One turn moves each row of this set onto another row. After a few examples, where does it send each row asked below?
mif: [ -5 -16  -1   4   3   8   1  -7 -11  12 -13   1  -1  -8   1   8  -2   6
  12   7]
Rimez: [ -9  -2   1   6   9  12  -3  -2  -9  -1   6 -11   5  12  -3  -3   5 -14
  -3  -3]
Mori: [ -9 -13   0   3   3   9  -1  -8 -12  11 -10   1   0  -6   1   9   0   4
  11   8]
Pov: [  3   9 -10  -5  11   6   1  -7   1  15   3   2   1   1   5  -2   3  14
  -9 -10]
Dere: [ 10 -10 -14  -2   1   9  11  17  -4   4 -14  -5 -10  -7  -1   7  -9  10
   4 -18]
tek: [ 10 -21  -8   8   8  11  12   5  -5   1  -9 -18  -3   1   0  -7  -8  -8
   6  -5]
vil: [-12   9  -4  -3   8  -5  -2   3  -7  12   7  -5   7  14  -1   2   5   2
  -5  -3]
nudu: [  5 -25  -8   9   0   2  18  16 -13   9  -7  -7   1  -3  12  -7  -5   5
   1  -7]
zotub: [  7 -12 -15   1 -10   5  17  12  -7  -6  -6  -8 -11  -6   9  -7  -1  15
   0   3]
Mogin: [ 13  -7 -17  -2   8  12  13  -3   4  11  -7  -7  -7  -6   8  -8  -8  13
   0  -7]
sog: [ -7   1 -13  -3   3  23   5  -9   1   2   7  -8  -5   1   9  -9  -3   3
  -3   0]
pidiv: [ -9 -11 -12   1  -1  13  12   6  -4  -1   1 -21  -3   8   4  -8  -9  -5
   7   7]
guze: [ -5  10  -5  -5   4   5  -4  11  -8   7  -1   5  -1   3  -4  12   4   8
  -6 -19]
doti: [  7   3  -9  -1  -3 -10   7  10  -9   6  -4   5  -3  -2   5   1  10  22
  -9  -5]
lefer: [ -6 -12   0   4   4   5  -1  -7 -12  14 -12   3   1  -7   0  10   1   6
  11   5]
gok: [ 15 -18 -10   8   0   1  19  19  -2   1 -12 -10  -4  -3  -3  -5   2   7
   3  -5]
vige: [ 2  3  1  4  4 -8  3 14 -7  8 -1  3  6  7 -7  3 17  8 -9 -9]
Dozil: [-11   4  -8  -1 -10   8   4   5 -12  -8   8  -3  -5   4   7  -5   9  10
  -8   6]
minu: [-14  -2 -13   6   0  16   7  10   3  -5  -2 -13  -8  -2   3   3   4 -16
  -4  -3]
zuro: [-12  -3 -11  -3  -6  25   4  11  -7  -9   2  -9  -9   2   1   3  -5  -3
   2  -7]
kimup: [  7 -10 -16   6   6   1  14  16   7   6 -16 -10  -9 -10   2   6   0  -5
  -2 -13]
Kezif: [ 12 -10 -13   0  10 -10  13  12  -1  17 -12 -11   1   2   0   0  -8  11
   4  -8]
Dato: [ 13  -5  -1   5  17  -8   1   4  -6  14  -8  -4   6   4  -6   3   3   0
  -4 -15]
zupe: [-17 -13  -1   7  -4  11   8   9 -17   2   9  -6   5   6  12  -7   3  -5
  -4   0]
vug: [-11  -6  -3   6  -6  15   9  11  -7 -10   7 -11  -1   8  -2  -7  10  -6
  -1   4]
mot: [ -7   8  -8   3   8  -3   0  11   3   9  -4  -1  -1  -1  -2  11  12  -6
 -11 -14]
Rodu: [ -3  -7   1   6   5  -9   5  12 -16  17   1   6  10   3   8   0   7   7
  -9 -12]

gok goes to vug
Dere goes to zuro
doti goes to zotub
Now find these:
Mogin goes to sog
Rodu goes to nudu
kimup goes to minu
tek goes to Rimez
mif goes to Mori
vil goes to Kezif

